Rows are one point carried round by a steady rotation, each followed by how many steps it has turned.
The counts run from 0 to 322.
[ 18 -19  22 -32 -14  42  -9 -28  -3  44  27  -1  35  18  17 -40  -6  35
  -9 -38   3   8 -30 -29   4 -13  15 -24  15  47 -29  12  -4  -6  11   2
   9]	199
[-30   4   0   1  -4   7 -11  22  -3 -62  12  11  24 -25  -9  46   5   2
 -19  37  28 -21  10  18   5 -10  15 -44   6 -11  -4 -18  -8  42 -41   1
  38]	95
[  5  -7   7  24   9  49   1 -16   0 -61   3  -2  42  -3 -25  -8   6  29
 -24  28  15 -18 -29   1  20  17  14 -29 -20 -28  15 -11 -38  32  14 -20
  25]	11
[-28  16   4   0  -1  -7  -9 -46   4   1  18  17 -23  20  -9 -17 -23 -11
 -33  31  10  11   8 -52  34  27  31  -7  33   3 -41 -36   0 -12 -31  11
 -27]	20
[  1  14   6  26   3  -5  30  -3  28   0  41  -6  -5   1  -3 -49   1 -17
  11   3  12  -2 -42 -40  42  27  22  -4 -24  12 -42  -2  -2  36 -26  37
  26]	227
[-30   1  24  -6 -29  43 -22 -23  25 -14  19 -12   0  -7  19  19 -19 -14
 -60  42  17   2   8 -32  14  12  42 -16  10   0   4   9  10  25 -47 -12
  -7]	188
[ 34  17 -11  34   4  -2  15 -28  15  -5  -9 -32  16  26 -57 -41  -1  15
  13  -2  10   8 -18 -17  29  22  13 -28 -17 -21 -46  19 -17  16   7  31
  31]	308
[ 16 -11   6   2  -7  22  -1 -24  23 -11  19 -53  12  28 -20 -18 -35  26
 -32  22  35  30   8 -23  47   9  14 -45  -3 -26 -40  14 -10  -5 -16  11
   7]	184
[-22  10  -9   6 -30 -28   9  -9  15 -36 -15 -24  31  24 -37 -29  21 -30
   2   7  39 -22   9 -11  37  27 -12 -26 -36  23  18 -15 -21  22  -4   3
  45]	54
[ -6  32  -9   4   6  -3   2 -12  12  10 -21  38  19 -30 -23  34  38 -19
 -10  25 -12 -44 -31 -14 -36  -4  28  -1  17  -1  38   2  18  41   8   8
  45]	300
[-25  -9 -25  -7  -2   4 -19  -4  23 -38 -21 -16  -2 -10 -32  11 -34  42
 -14  34  11 -10  40 -13  11  35  24 -18  46 -34 -21 -23  -8   0 -35  26
  -3]	16
[-38 -14 -13 -20  13 -32   8  25  11 -39  23   2   3 -14 -11   8  -9  23
   5  22  41 -21  10   1  33   8   1 -33  15  -1 -32 -50  -9  11 -46  35
  30]	98
[ 54   0 -35  20  30 -52  -6  -9 -12   5  10  -1  -4  34 -48  -8  19 -14
  -6  31   3  10 -23 -22  23  -1 -20 -40  28 -18 -31  -4  -8 -28   6  23
   9]	86
[-40  -2  -2  -6  -1  -9  -6  27   2 -62  16  10  15 -25 -13  39  -1   7
  -6  35  32 -23  18  20  16  -5   9 -40   9  -6 -10 -32  -7  33 -47  14
  37]	96
[ -3  17  -1 -18 -27  -1   0 -66 -17  31  24   1  34  41  13 -42  -9 -22
  -7  -9   5  38 -10 -22  18  -5   1 -30  21  43 -11 -13 -12 -16  22  24
  -8]	117
[-19  24  20 -19 -62  30 -32 -40  -1  29  -2   8  20   9  11   3 -15 -14
 -20  -9 -12  17  12 -18 -16 -11  42 -17  40  46 -22  28  21  19 -27   2
  -6]	283
[  2  38  -3  -9  -1  -5   2 -46  20  50 -29  -1   5  -1 -40  26  -5  23
 -25   7  11  -3   4 -21 -22 -19  42 -27  25 -16 -15  31  35  21  10  18
  40]	47
[ 50 -11  -5   9   0  40 -12 -15  -2  11  14   2  38   0 -12 -45  -4  38
  26 -20 -39  14 -35 -12 -14  12  12 -14  40  10 -31  22 -20   9  15  35
  -1]	74
[ 51  24  -3  17  -5  -5   5 -45   9  44  -2 -15  14  37 -30 -14  24 -35
 -27  16   0  12 -39 -41   4  -7  11 -23  -6  -3   6  40  10   4  29   3
  26]	214
[-50  -1  16 -24 -31  19 -32  -2  14 -25  10  10   1 -11  20  25   0 -22
 -52  36  21 -22  16 -31   9  14  30  -9  15  26  18 -19  11  17 -52 -20
  -3]	190
[-15  17  -3 -25 -24 -14  -1 -66 -17  35  17   8  28  34   2 -40 -16  -8
   2 -18   6  30   4 -23  13  -5   5 -36  32  45 -27 -22  -8 -21  15  34
  -6]	116
[  1  20 -33   7  14 -53  16  -1   2 -15 -33  19  20   3 -62  -8  38   2
  28  -2  12 -46  -7  -5   1  17  -9 -21   5   0   0 -25  -6  12   8  18
  55]	304
[ 54 -34 -21 -21   2 -15  -6  20  24  39  26 -36  30   7   7 -30  13   7
  10 -12  -3   5 -43 -30  -2  -6 -17 -23  23  14   3  28   3 -13   8  49
  26]	293
[ 42 -20 -23 -30   8  -8 -15  -6  27  38 -30 -26  22   7 -40  14  10  45
 -23   4  15 -21  -6 -25 -20 -13   2 -33  28 -20  10  31  14 -13  20  11
  39]	44
[ 57 -46 -32  -9  35 -12 -15  29   3  -9  25  -7  27  -2  -9 -11  22  26
   1  25  -6 -12 -47 -13   3  -1 -31 -32  35 -17  11  -5 -18 -24  13  27
  13]	167
[ 15 -39   6 -26 -36  29 -59  14 -19 -35   7  -5  41  22  -2   1  15  12
 -28  -6   9 -10   4  -4   2  -7 -16 -43  18  40   4   2 -20 -21 -23 -42
  -9]	27
[ 57 -15 -19   2  40  17 -11  -5   9  21  17   2   9  -8 -22  18  -3  45
 -23  27 -12   2 -39 -19 -12 -20  17 -30  47 -42 -22  20   5 -10  12  26
  12]	170
[-22   5   6 -19  10  25  14 -19  29   8   5 -14  11 -19 -13  15 -39  61
 -21  14  32   3  11 -11  13  -8  45 -32  19 -29 -34   0   6  29 -12  31
  29]	267
[-28  13   6 -31  -9  -5  13 -34  -3  36  49  27  29 -10  50   0  -6 -15
  -9  11   4  21 -26 -19  -5 -26  14 -19  38  31   9 -25   8  11   3  50
  15]	35
[  8  20   9  42 -27  51  -8 -28  26 -37  -1 -29  18  -4 -21  -9  -8 -20
 -24  40  -7   9 -12 -18  14  31  40  -9 -12 -25  -1  30  -7  48 -22   9
   8]	312
[ -1 -19  -6   6   3  36 -16  -1  16 -69 -22 -22  34 -13 -27   5  -7  47
 -20  34  15 -25   6   6  11  28  14 -25   7 -40  17  -9 -34  21  -7  -7
  16]	13
[  1  23   5   8  23 -24   8 -18 -23   9  47  46   3   9   3  23  29 -41
 -38  46  16   5 -47 -22  15 -32   6 -36   7   5  -3 -27   8   4  -6  -3
  22]	257
[ 19 -13   5 -31 -38  24 -45 -25  12  26 -22 -26  11  32 -25 -14 -15  31
 -24 -18   2   4  21 -33  -3   8  24 -26  35  27 -39  36  13 -18 -22 -14
 -12]	280
